Look-ups in named tables: a row name and a column name give one cell, copied from the table.

Table Kib
|  | Napam | Pufu | Mevogiz | Novu | Muguv | Tuf | Fup | Nid |
|---|---|---|---|---|---|---|---|---|
| Niz | 4126 | -1562 | -7776 | -1537 | 2546 | 3702 | 1476 | 1403 |
| Zaf | -206 | -3609 | 3792 | -1795 | 369 | 3979 | 602 | 876 |
| Nevave | 962 | 377 | 47 | -779 | 2166 | -418 | 520 | 1740 |
| Vabepu | -1776 | -200 | 2200 | 687 | -3440 | 3452 | 6281 | 1946 |
| Lonalip | 4624 | -2250 | -3325 | -2496 | 6198 | 4149 | 515 | 1301 |
| Tusasi | -2074 | -1820 | -3952 | -13 | 5686 | 3884 | 5558 | -1394 |
| Fuzup | -4645 | -509 | 1642 | 4342 | 6673 | -1462 | -1769 | 1725 |
| Momigun | 1397 | -1221 | 2548 | 2286 | 3826 | 734 | 7533 | 1589 |
| Ter | -1783 | -1605 | 7804 | -1893 | 2178 | 633 | 2056 | 6974 |
| Robova | -1883 | 2582 | 7018 | -696 | 8529 | 2314 | 3213 | 590 |
| Pegilo | 970 | -1138 | 4223 | 894 | -4404 | -3782 | 1329 | 2675 |
| Kuzo | -3337 | -1654 | -91 | 2588 | 7736 | 2379 | 836 | 4275 |
| Migeza | 4903 | 3676 | 5086 | -334 | -1787 | 3791 | 7154 | 1538 |

Tuf of Migeza = 3791
Pufu of Tusasi = -1820
Mevogiz of Migeza = 5086
Muguv of Niz = 2546
Pufu of Vabepu = -200
Novu of Nevave = -779
Muguv of Nevave = 2166
Napam of Lonalip = 4624
Pufu of Pegilo = -1138
Napam of Pegilo = 970
Fup of Fuzup = -1769
Nid of Pegilo = 2675
Muguv of Zaf = 369
Pufu of Nevave = 377
Nid of Zaf = 876

Bufi =
,Tukepot,Pegivo,Taz
Sitirid,-6.51,0.69,0.87
Diviz,-7.68,5.17,0.45
Gepok,-5.38,2.96,2.70
Nok,-9.81,-1.11,-3.52
Zuluk,1.75,-0.19,-8.73
Bareze,-3.60,1.86,8.38
Mem,5.81,2.61,6.15

Zuluk, Pegivo: -0.19
Sitirid, Pegivo: 0.69
Diviz, Tukepot: -7.68
Zuluk, Taz: -8.73
Bareze, Tukepot: -3.60
Zuluk, Tukepot: 1.75
Diviz, Pegivo: 5.17
Bareze, Pegivo: 1.86
Which row has the largest Pegivo? Diviz

Sazovev =
	Laz	Noga	Teronev	Nub	Zoron	Zarudap
Vam	10	172	68	139	73	70
Nubaga	37	207	75	64	139	90
Ral	156	144	110	161	111	128

What is the Teronev of Ral in Sazovev? 110
What is the Zarudap of Ral in Sazovev? 128
What is the Laz of Ral in Sazovev? 156
What is the Teronev of Vam in Sazovev? 68
What is the Zarudap of Vam in Sazovev? 70
What is the Noga of Vam in Sazovev? 172
Row with the largest Zoron: Nubaga

Nuguvi
fields: Fon, Pupomoz, Todefa, Kig, Dapibut, Zunadu, Dafulun, Ruf, Fafe
Gusev: [2.9, 4.9, 1.7, -5.3, -5.1, -3.4, -0.5, 1.7, 0.7]
Deguna: [-1.6, -4.1, 2.1, 3.5, -5.1, -8.9, -2.5, -7.1, 7.1]
Nomole: [-2.3, -2.3, -0.9, -1.6, -3.2, -2.1, -2.9, -2.1, -2.5]
Bir: [-2.2, -1.4, -1.7, -1.6, -3.3, -1.5, -1.9, -2.2, -1.9]

Kig of Gusev = -5.3
Ruf of Gusev = 1.7
Fon of Deguna = -1.6
Fon of Gusev = 2.9
Ruf of Nomole = -2.1
Dafulun of Deguna = -2.5
Dapibut of Gusev = -5.1

Sofiluz =
|  | Dis | Sidub | Rim | Damufa | Vodi | Veril | Zagube | Nuf | Felumo | Nagunu |
|---|---|---|---|---|---|---|---|---|---|---|
| Nepido | 22 | 160 | 115 | 186 | 137 | 154 | 124 | 10 | 82 | 109 |
| Ref | 133 | 160 | 142 | 189 | 8 | 46 | 54 | 198 | 32 | 64 |
| Nek | 72 | 107 | 136 | 47 | 34 | 51 | 172 | 126 | 51 | 20 |
| Kap | 179 | 168 | 131 | 8 | 170 | 93 | 31 | 128 | 176 | 85 |
| Gufu | 54 | 163 | 18 | 133 | 91 | 167 | 45 | 50 | 152 | 166 |
| Zugubo | 92 | 174 | 158 | 73 | 162 | 60 | 15 | 94 | 133 | 14 |

Rim of Zugubo: 158
Dis of Kap: 179
Rim of Kap: 131
Dis of Gufu: 54
Damufa of Nek: 47
Zagube of Gufu: 45
Zagube of Nepido: 124

Nurovo.tsv
	Duvu	Pem	Nokarab	Dezovo
Rir	162	64	62	157
Redibe	213	149	50	152
Gude	211	253	53	142
Lak	215	204	67	144

What is the Duvu of Rir in Nurovo? 162
What is the Duvu of Gude in Nurovo? 211
What is the Pem of Gude in Nurovo? 253
What is the Nokarab of Gude in Nurovo? 53
What is the Pem of Rir in Nurovo? 64
What is the Duvu of Redibe in Nurovo? 213
What is the Duvu of Lak in Nurovo? 215
What is the Nokarab of Rir in Nurovo? 62
What is the Dezovo of Lak in Nurovo? 144
What is the Nokarab of Redibe in Nurovo? 50
What is the Dezovo of Rir in Nurovo? 157
What is the Nokarab of Lak in Nurovo? 67
What is the Pem of Redibe in Nurovo? 149

Table Guk
columns: Sotu, Mape, Tede, Mirife, Posenom
Pazome: [126, 82, 178, 241, 84]
Vife: [80, 42, 78, 25, 180]
Sig: [58, 81, 53, 42, 202]
Gadir: [77, 49, 73, 28, 181]
Kobaf: [56, 114, 40, 61, 213]
Togiva: [107, 119, 143, 213, 30]
Lutobul: [130, 114, 194, 102, 120]
Nozizen: [133, 147, 65, 164, 2]

What is the Mape of Lutobul in Guk? 114
What is the Tede of Gadir in Guk? 73
What is the Mirife of Togiva in Guk? 213
What is the Sotu of Togiva in Guk? 107
What is the Posenom of Pazome in Guk? 84
What is the Mirife of Lutobul in Guk? 102
What is the Mirife of Gadir in Guk? 28
What is the Mirife of Kobaf in Guk? 61
What is the Posenom of Vife in Guk? 180
Which row has the largest Tede? Lutobul

Table Zuz
,Zomog,Pofa,Tiza,Pez,Fetub,Lezut
Kerib,0.676,0.234,0.374,0.266,0.662,0.074
Pomivaz,0.383,0.533,0.693,0.683,0.538,0.630
Mul,0.727,0.402,0.593,0.711,0.592,0.473
Paz,0.229,0.497,0.194,0.597,0.553,0.420
Ligava,0.318,0.582,0.418,0.064,0.518,0.632
Nulunup,0.525,0.437,0.714,0.574,0.578,0.490
Rezo,0.124,0.712,0.640,0.744,0.465,0.091
Noso,0.150,0.409,0.082,0.555,0.590,0.438
Tido,0.369,0.581,0.660,0.102,0.518,0.760

Mul, Zomog -> 0.727
Noso, Fetub -> 0.590
Kerib, Zomog -> 0.676
Mul, Pofa -> 0.402
Rezo, Fetub -> 0.465
Pomivaz, Zomog -> 0.383
Mul, Tiza -> 0.593

Tivizal =
fields: Rep, Sule, Bok, Gepu, Risera, Rup
Lus: [3.27, 3.86, 3.94, 4.33, 5.75, 3.70]
Mon: [3.80, 3.55, 4.17, 2.10, 6.80, 4.83]
Vam: [2.96, 3.78, 4.21, 4.38, 6.32, 4.37]
Feb: [4.43, 5.46, 1.58, 6.02, 4.41, 5.38]
Bagepid: [2.60, 4.38, 4.36, 3.76, 6.10, 3.88]
Kud: [2.82, 3.71, 5.54, 3.70, 7.54, 2.94]
Der: [3.38, 4.89, 4.83, 4.93, 3.35, 2.14]
Nuzas: [5.46, 3.48, 3.98, 4.37, 4.21, 3.20]

Bagepid, Rup: 3.88
Bagepid, Risera: 6.10
Mon, Rup: 4.83
Mon, Sule: 3.55
Lus, Bok: 3.94
Der, Risera: 3.35
Der, Rup: 2.14
Kud, Risera: 7.54
Vam, Rep: 2.96
Mon, Rep: 3.80
Which row has the largest Gepu? Feb

Bur:
,Kegis,Dof,Gudu,Fibomet,Kob,Zis,Giti
Bufa,-19.648,-18.586,-12.823,-16.522,-17.876,-16.235,-19.904
Zif,-8.804,-12.950,-34.743,-23.654,68.167,-14.489,-33.320
Zek,-66.510,-37.611,-78.936,-52.072,-64.406,3.395,-55.930
Zakeke,-22.953,-24.792,-19.024,-32.963,-20.850,-2.316,-93.124

Zakeke, Kob: -20.850
Bufa, Zis: -16.235
Bufa, Kegis: -19.648
Bufa, Dof: -18.586
Bufa, Giti: -19.904
Zek, Zis: 3.395
Zek, Kob: -64.406
Bufa, Kob: -17.876
Zakeke, Kegis: -22.953
Zif, Kegis: -8.804
Zif, Giti: -33.320
Zek, Fibomet: -52.072
Zif, Dof: -12.950

Fif
cols = Bedu, Ligam, Rerola, Libev
Vovo: [5055, 1389, 3139, 4458]
Nin: [2995, 8040, 4806, 1425]
Kerupa: [3561, 486, 2770, 4857]
Gova: [3628, 5550, 4296, 2863]
Tivegot: [4397, 2850, 3665, 2893]
Firop: [1047, 4670, 4257, 3248]
Fus: [2207, 6137, 3501, 1921]
Labam: [3022, 1320, 1328, 3753]
Palam: [3063, 2333, 4309, 3780]
Kag: [1734, 2456, 1354, 3151]
Mezuf: [5018, 4529, 4345, 1723]

Bedu of Vovo is 5055
Libev of Kag is 3151
Bedu of Kerupa is 3561
Rerola of Kerupa is 2770
Rerola of Nin is 4806
Bedu of Firop is 1047
Rerola of Tivegot is 3665
Ligam of Nin is 8040
Ligam of Gova is 5550
Libev of Vovo is 4458
Ligam of Mezuf is 4529
Ligam of Firop is 4670

